In the data rows, zero lies at 4.5, halfway between 4 and 5.
In the table below, every row is followed by its label. The labels come from one hidden rule.
[5 5 4 6 4 5 5 7 5 6 4 4 4 4 5 4 7 5 4 4 6 6 7 5 5 5 2 4 5 6 5 6 5 4 5 4 4
 3 5 3 4 3 7 6 5 5 6 3] 3
[6 6 5 6 2 3 4 2 9 4 5 5 5 4 4 5 4 4 5 9 6 7 1 5 5 4 9 6 1 3 5 5 7 3 4 5 3
 4 3 0 5 4 3 3 7 4 3 4] 1
[6 3 5 5 5 6 2 7 9 1 4 2 5 4 5 3 7 5 5 5 9 5 3 5 6 5 5 5 3 2 7 5 9 2 4 5 3
 5 4 1 4 5 4 5 6 5 5 5] 5
[4 2 6 4 6 7 3 5 6 5 4 9 5 5 5 5 6 6 5 1 6 1 6 5 5 5 4 4 5 7 5 4 3 5 5 4 4
 7 4 7 4 3 4 5 4 6 4 5] 5
[4 0 3 2 5 3 2 8 1 7 5 0 3 4 4 5 2 3 5 7 2 9 2 3 1 2 2 6 3 2 3 9 4 0 6 3 8
 3 8 4 7 8 8 5 4 3 5 3] 3
[2 9 6 5 2 2 4 1 5 7 5 4 7 4 3 5 3 3 5 7 1 3 1 5 3 4 1 5 5 5 5 6 5 8 3 6 4
 5 4 3 4 0 3 4 6 4 3 6] 1
[4 9 4 6 2 2 3 0 4 9 6 0 7 4 2 4 3 4 5 9 1 6 0 6 2 4 0 5 4 4 5 8 7 8 2 6 7
 5 2 0 5 3 3 3 6 5 7 8] 3
[5 4 4 4 4 4 2 6 4 4 5 3 5 4 5 4 6 5 5 5 6 4 2 5 4 5 4 5 4 3 7 4 7 4 4 5 3
 6 5 2 4 4 4 5 5 5 4 5] 2
[4 0 7 6 5 6 7 0 9 0 4 4 9 3 4 6 7 5 3 9 9 7 6 5 7 5 9 6 2 2 8 1 7 1 6 5 0
 0 4 6 6 2 0 4 9 1 4 5] 1
[3 4 5 5 4 3 4 4 8 6 6 0 5 3 3 5 3 3 5 6 2 5 3 6 3 5 1 5 6 4 3 5 8 5 3 5 4
 4 4 1 4 4 5 3 5 5 3 6] 1
[3 0 5 2 8 5 9 7 0 3 6 6 4 6 4 7 3 4 4 3 1 7 8 1 3 4 4 4 6 7 2 7 0 1 6 3 8
 2 7 9 5 6 7 5 4 5 4 2] 4
[6 9 7 7 6 5 2 2 9 3 3 9 6 5 5 4 7 5 4 0 8 0 6 8 8 8 5 2 7 7 7 0 4 9 5 7 0
 8 2 4 1 2 0 7 4 7 3 7] 1
[4 3 4 4 7 5 7 5 2 3 4 7 4 5 5 5 3 4 4 3 7 6 5 4 4 4 3 4 5 5 4 3 2 3 5 4 7
 4 7 8 4 5 4 5 5 5 4 4] 0
[4 7 4 4 5 2 3 4 5 5 4 2 4 4 5 5 5 5 4 6 4 4 6 5 7 4 7 6 6 4 4 5 3 2 5 4 3
 6 4 0 3 0 2 4 6 4 6 5] 3
[4 1 3 4 8 7 5 8 6 0 4 9 0 5 6 5 5 5 3 3 4 6 9 4 6 6 7 3 5 7 3 3 0 2 5 3 3
 5 5 9 3 7 6 8 4 4 3 4] 0
[8 5 3 3 5 4 0 7 7 4 3 2 2 4 6 1 7 6 5 0 8 2 6 7 5 6 8 4 4 2 7 4 7 4 4 4 5
 8 5 1 3 8 5 7 1 7 9 4] 2
[3 9 6 5 3 1 8 1 2 7 5 3 9 4 2 5 2 2 4 9 0 4 0 5 2 3 2 5 7 5 2 7 5 7 3 6 6
 5 2 1 5 0 4 2 6 4 3 5] 4
[3 5 4 3 3 3 8 6 0 6 5 0 5 4 3 6 1 3 6 8 0 5 3 3 2 2 0 5 5 6 2 8 2 2 4 5 6
 3 5 6 6 2 6 3 4 4 4 4] 0
[4 4 6 6 6 6 2 2 7 3 4 8 4 6 5 6 5 5 3 3 6 1 6 6 6 6 6 4 6 7 6 2 4 9 5 5 3
 6 4 5 3 2 3 6 6 5 2 5] 1
[6 7 5 6 2 4 1 2 7 8 4 5 8 4 4 4 5 5 5 6 4 2 3 6 6 5 3 4 4 3 7 2 8 9 4 6 2
 7 3 1 4 1 2 4 5 5 4 6] 5
[5 6 5 4 4 3 1 7 5 7 4 7 4 5 4 2 5 4 6 2 4 3 3 4 2 4 0 3 5 8 2 6 3 6 4 5 8
 6 3 2 3 2 4 6 2 6 5 5] 5
[5 5 4 5 3 3 6 2 3 2 5 8 3 4 4 3 2 5 5 1 3 2 4 5 5 4 4 5 4 5 5 4 3 2 4 4 6
 2 4 3 5 3 2 5 6 5 3 4] 4
[5 8 4 4 5 5 1 2 6 5 4 5 5 5 5 3 7 5 5 2 6 2 6 7 5 6 4 4 6 4 7 1 8 7 4 5 3
 8 3 4 3 5 4 6 4 5 5 5] 2
[7 7 4 5 5 4 3 9 4 8 4 5 3 5 6 3 4 5 5 3 6 1 5 4 4 4 3 4 5 4 5 4 6 5 4 4 5
 8 5 5 4 5 4 6 2 6 7 5] 3
[4 4 3 4 6 5 5 6 3 2 4 0 1 4 5 3 4 5 5 3 6 5 4 5 4 6 6 5 3 2 5 4 3 4 5 3 5
 5 5 4 5 3 5 4 3 5 6 4] 3
[7 3 3 5 4 4 1 7 2 7 3 5 2 5 6 4 6 5 5 5 7 2 6 5 7 6 5 4 5 5 3 1 9 4 4 4 5
 8 5 4 4 7 6 5 4 5 7 6] 3
[5 0 5 7 4 6 4 0 9 0 5 8 4 4 4 7 9 4 3 7 9 7 4 6 9 6 9 5 2 0 8 3 8 3 6 5 0
 1 3 5 5 4 1 4 7 1 1 4] 1
[6 2 5 6 6 6 3 6 9 2 4 6 6 4 5 6 7 6 4 3 9 7 8 5 6 6 8 5 4 2 7 3 5 6 5 4 1
 3 4 8 5 4 4 5 6 4 4 3] 5
[6 2 4 7 2 6 0 7 9 1 4 0 5 4 6 3 9 6 4 3 9 4 0 7 8 7 7 5 1 3 9 1 9 0 6 2 1
 4 4 6 4 7 2 6 4 4 5 4] 2
[5 2 5 5 5 5 7 6 4 0 4 5 2 5 5 5 5 4 4 3 4 6 8 4 4 5 5 4 4 4 5 3 1 4 5 5 5
 4 5 8 4 6 5 5 4 5 4 4] 4
[4 0 5 4 8 8 7 6 7 0 3 9 3 5 6 7 6 6 3 1 8 7 9 4 8 6 9 4 4 4 6 3 0 1 7 3 3
 3 6 9 5 8 4 7 4 3 3 3] 4
[9 8 4 5 1 5 0 7 9 8 4 0 6 3 6 1 8 6 6 8 8 3 2 7 5 6 6 5 4 2 7 5 9 6 3 5 3
 6 4 0 4 7 5 3 5 5 6 7] 2
[4 8 5 5 3 4 3 2 6 4 4 2 6 5 4 4 4 4 5 6 3 5 4 5 5 4 6 5 4 6 5 5 6 5 4 5 5
 5 4 2 5 4 4 4 4 5 4 5] 5
[4 1 4 5 5 5 6 6 3 1 4 5 4 5 4 5 4 5 5 4 5 6 7 4 6 5 6 4 4 4 4 3 3 4 6 4 3
 3 5 6 5 6 4 6 5 5 4 4] 0
[5 4 5 4 6 7 5 4 4 1 3 8 3 5 6 5 7 6 3 1 9 4 9 5 7 5 8 4 5 7 7 2 4 5 5 4 3
 6 4 5 4 7 4 7 5 5 3 4] 1
[5 7 5 4 5 4 2 3 3 1 4 9 3 5 5 5 4 5 4 2 4 4 6 5 6 5 4 4 4 6 4 4 4 9 5 5 4
 5 4 5 3 6 3 5 5 5 4 4] 5
[5 0 5 5 2 6 3 3 3 3 5 3 5 3 5 4 4 5 3 5 6 6 0 4 4 4 3 5 3 2 4 7 6 5 5 4 3
 4 4 3 4 4 6 4 6 4 6 5] 2
[3 5 5 3 7 5 9 4 0 1 4 9 5 5 4 5 3 4 3 0 1 5 8 4 4 5 2 3 6 8 1 3 4 8 5 5 4
 2 4 5 4 4 4 5 4 4 3 4] 4
[6 6 3 5 4 3 0 9 6 9 4 1 4 4 4 2 5 5 5 2 6 5 5 4 4 5 3 5 5 4 6 6 9 5 4 4 6
 5 6 3 5 4 7 5 5 6 6 5] 2
[3 5 5 2 8 4 7 9 0 6 5 9 2 5 6 5 3 5 6 0 1 4 9 4 3 5 4 3 7 7 3 3 2 4 5 2 9
 5 7 9 4 6 9 5 2 6 5 4] 4
[6 3 1 3 3 3 2 9 2 8 5 0 3 3 5 2 4 4 6 7 5 5 0 3 3 3 1 6 3 3 4 6 4 5 4 2 6
 5 6 4 6 9 9 5 2 6 7 3] 3
[2 1 5 3 4 4 7 3 3 4 6 4 5 5 3 7 3 3 5 4 2 6 3 3 3 5 3 5 5 7 3 5 2 4 4 6 6
 3 4 6 5 4 4 4 6 4 4 4] 4
[7 4 4 4 4 6 1 9 6 7 3 8 3 4 4 2 3 6 4 3 5 0 4 6 4 7 5 3 7 4 4 2 3 5 5 4 4
 7 5 1 4 6 4 5 2 6 5 5] 2
[4 9 4 5 5 2 7 5 3 8 5 6 5 5 3 3 1 5 5 4 0 3 3 4 2 4 2 5 5 5 3 7 5 5 4 5 7
 6 5 0 4 7 5 5 5 5 3 5] 4
[6 6 5 6 4 3 1 4 6 8 5 5 5 5 4 3 4 5 5 4 6 3 3 6 5 5 0 4 5 4 5 2 6 8 4 5 5
 7 4 1 3 2 3 4 4 4 5 6] 5
[4 8 6 6 4 2 4 3 7 4 5 6 7 5 3 5 5 4 5 7 3 2 1 6 6 4 2 4 5 5 6 4 5 8 4 6 2
 7 3 2 4 1 2 5 5 5 4 7] 1
[4 6 3 2 6 5 5 9 1 7 5 6 1 5 5 6 3 4 5 3 4 3 5 2 3 4 2 4 5 5 3 4 3 4 5 3 7
 4 7 8 5 8 7 5 4 6 8 4] 3
[4 5 6 6 2 4 3 2 6 5 4 6 7 5 4 5 4 4 4 4 3 4 6 6 4 5 4 4 6 7 4 1 7 6 4 5 3
 3 3 3 3 2 3 4 4 6 3 6] 1
[7 1 4 5 7 8 1 7 6 0 3 6 3 5 6 4 8 6 4 2 9 4 8 4 7 6 8 4 3 3 7 0 7 3 6 3 3
 6 6 5 4 9 4 6 4 5 5 4] 2
[3 7 6 6 3 2 7 0 6 6 6 4 5 5 2 5 5 3 5 5 4 3 2 6 3 4 3 4 5 4 4 5 7 9 3 6 3
 6 2 3 4 1 3 4 6 4 2 6] 1
[7 9 4 6 0 3 1 4 8 8 5 1 7 3 4 3 6 4 6 7 6 2 0 7 5 4 2 5 3 3 6 7 9 8 3 6 1
 8 2 0 5 1 2 2 4 6 7 7] 2
[4 7 4 2 6 4 6 6 0 6 4 5 3 6 4 5 3 4 5 1 1 5 6 3 2 3 4 3 5 6 1 6 1 4 5 4 6
 4 7 8 4 4 7 5 3 5 5 4] 0
[1 5 5 3 6 3 8 3 3 3 5 9 4 5 4 7 2 3 5 4 0 6 2 4 4 5 3 4 6 7 1 6 2 4 5 5 3
 2 3 6 4 6 5 3 6 3 4 3] 4
[4 0 3 3 7 8 3 8 3 4 3 7 1 5 6 4 5 5 4 0 7 9 9 3 6 4 8 5 2 3 5 4 1 0 6 2 4
 1 7 9 5 9 6 6 3 5 6 2] 3
[6 4 4 4 5 5 4 6 4 6 4 3 4 4 5 5 3 5 6 4 4 5 6 5 3 3 3 4 5 4 4 6 2 6 5 4 6
 5 5 3 5 6 6 5 3 5 6 4] 3
[6 4 4 2 6 5 5 9 3 7 4 8 2 5 5 4 4 4 5 0 5 3 7 4 4 5 4 4 5 7 3 5 3 4 5 3 9
 4 6 9 3 5 6 5 1 6 5 4] 0
[4 1 4 4 3 6 4 4 8 3 5 2 5 4 5 5 5 5 4 8 7 7 6 5 6 5 6 5 2 1 6 4 6 0 5 4 3
 3 5 6 7 7 4 4 6 3 4 4] 0
Here are more rows. What is the label of each one?
[5 6 2 2 4 3 6 9 1 9 5 3 3 5 5 3 3 5 5 5 2 5 7 3 2 3 0 4 5 3 3 7 4 6 5 4 8
 4 7 3 5 8 8 4 1 6 6 4] >> 3
[2 3 5 6 2 3 7 0 4 4 6 1 7 3 2 6 3 3 5 9 2 6 1 5 4 3 4 6 3 3 4 6 6 7 4 6 2
 1 3 0 6 2 4 2 7 2 3 5] >> 4
[5 0 7 6 7 4 5 5 5 0 4 9 4 5 4 5 7 5 3 2 4 7 8 5 5 5 9 4 6 3 5 2 6 7 5 5 3
 4 4 9 3 7 0 6 7 3 3 4] >> 1
[5 7 5 6 3 3 3 2 9 5 5 1 7 4 4 5 5 4 5 6 6 3 1 5 7 5 4 5 4 3 7 4 8 6 4 6 3
 5 3 0 4 2 3 4 7 5 4 6] >> 5
[4 8 4 5 2 2 1 2 4 8 5 0 6 2 4 3 4 4 5 9 3 3 0 5 3 3 4 5 4 4 4 6 7 7 3 5 3
 4 3 1 5 3 6 4 4 5 4 6] >> 2
[0 1 5 4 5 4 7 3 2 2 6 5 6 5 3 7 4 4 4 7 2 7 2 3 3 4 5 6 5 5 3 6 2 1 4 5 3
 1 5 6 6 1 4 3 6 3 3 4] >> 4
[3 2 5 3 7 8 9 6 4 0 4 7 3 5 6 6 4 5 3 0 7 7 8 3 6 5 7 4 4 6 2 2 2 3 6 4 4
 7 7 9 4 6 4 5 5 5 3 3] >> 4
[5 7 6 4 4 4 4 4 4 5 4 5 6 5 4 5 4 4 5 5 3 2 2 5 6 5 2 4 6 7 4 4 4 8 4 6 4
 6 3 4 3 3 3 5 4 4 3 5] >> 1
[7 2 5 5 6 6 0 6 9 1 2 9 3 4 7 3 8 7 4 2 8 2 7 6 6 7 7 3 5 6 8 2 6 8 5 6 5
 8 4 4 2 5 3 7 3 6 5 5] >> 5
[3 3 6 4 6 4 9 0 2 3 5 7 5 5 4 5 3 4 5 7 1 5 6 3 3 4 3 3 6 8 1 7 3 4 5 5 7
 1 3 9 4 2 6 4 7 4 4 5] >> 4
[5 8 5 5 1 3 9 1 0 6 5 1 5 4 2 5 1 3 6 7 0 5 0 3 2 3 0 5 6 6 3 7 3 8 2 5 5
 2 4 3 5 1 5 3 5 4 5 4] >> 4
[4 5 5 4 5 6 9 9 3 3 5 5 3 5 5 7 2 4 4 4 3 6 5 3 4 4 4 4 6 4 2 5 3 2 4 5 7
 3 5 8 5 6 5 5 5 3 4 3] >> 4
[3 6 6 7 3 5 5 2 9 0 4 9 5 5 3 5 4 6 3 5 7 5 3 6 9 7 8 4 5 6 6 2 5 7 5 7 0
 6 3 5 3 1 1 5 9 3 2 6] >> 1
[5 4 3 5 4 5 2 6 6 5 5 0 5 4 5 4 4 4 6 8 6 5 2 4 4 4 2 6 3 3 5 6 8 3 4 4 5
 5 5 1 5 6 5 4 5 5 6 5] >> 3
[4 4 3 4 2 4 4 4 5 8 5 0 6 3 5 3 4 5 5 8 6 4 0 4 5 3 6 5 2 1 5 7 9 3 4 5 5
 2 5 1 5 7 5 3 4 4 6 5] >> 3
[3 6 4 5 4 4 4 4 1 7 6 0 5 4 3 4 1 3 6 8 3 8 1 2 4 3 4 7 4 4 3 7 5 3 3 4 3
 3 4 4 6 4 7 4 5 4 7 5] >> 3
[4 3 4 3 5 6 5 4 5 4 5 2 3 5 5 5 5 4 4 3 7 6 6 4 5 4 9 4 4 4 3 5 2 2 5 4 4
 3 6 9 6 9 5 4 5 4 4 3] >> 0
[5 1 3 3 6 6 5 9 4 7 4 6 1 4 5 2 7 6 5 3 6 2 6 5 4 3 3 5 5 5 4 6 6 3 5 3 7
 8 6 6 5 9 6 5 2 7 8 4] >> 3
[7 4 4 5 5 6 0 6 6 5 3 7 5 4 5 3 6 5 4 6 6 3 4 5 5 5 4 5 4 3 7 3 8 7 5 4 4
 4 4 2 4 6 4 5 4 5 6 5] >> 2
[5 5 4 3 4 4 2 4 3 8 4 3 3 4 6 3 6 5 4 4 4 4 6 4 4 5 3 4 6 5 4 4 3 6 5 3 7
 7 5 6 4 6 4 4 5 5 4 4] >> 2
[3 1 5 3 7 7 8 7 6 0 4 9 3 5 5 8 4 4 3 2 7 7 9 4 7 6 9 5 4 7 5 4 2 1 6 5 4
 4 6 9 5 5 3 6 6 4 5 3] >> 4
[4 4 4 5 2 3 6 4 4 6 6 3 5 4 4 3 5 4 6 6 1 6 0 4 4 1 2 6 5 4 5 8 6 1 4 5 4
 4 4 0 6 6 6 2 4 4 7 5] >> 3
[5 7 5 7 2 1 2 0 9 5 4 3 7 4 3 3 8 5 4 7 5 3 2 8 5 5 7 5 3 4 7 3 7 9 3 7 2
 6 3 0 4 1 1 4 6 5 5 6] >> 5
[6 1 5 5 4 5 1 3 9 2 4 5 5 4 5 5 7 5 4 4 8 4 5 6 7 5 6 5 4 2 8 3 6 3 4 4 2
 5 5 2 4 5 3 5 4 4 4 5] >> 5
[4 5 5 5 5 4 3 3 4 6 4 5 6 4 5 4 4 4 4 8 3 5 2 5 4 4 4 5 5 3 4 6 5 4 4 4 4
 5 3 3 5 2 4 3 5 5 4 4] >> 5
[5 4 6 6 8 5 4 0 4 2 4 8 6 5 4 6 5 5 3 3 5 5 7 5 6 6 9 4 5 7 6 3 3 3 4 5 2
 3 5 6 4 0 2 5 6 5 1 5] >> 1
[4 5 4 6 6 6 2 5 6 2 4 5 5 4 5 3 6 5 4 2 7 4 8 4 6 5 7 4 3 3 7 3 6 4 5 4 3
 5 5 6 4 7 3 5 5 4 5 4] >> 2
[6 7 4 3 6 5 1 9 0 4 4 2 2 5 4 5 4 6 5 0 0 2 8 4 2 5 0 4 5 7 2 8 2 5 5 3 8
 5 7 5 5 8 8 5 1 4 6 3] >> 2
Which column or columns does the hidden rule look at? Columns are counted from 0, in order:
2 6 46
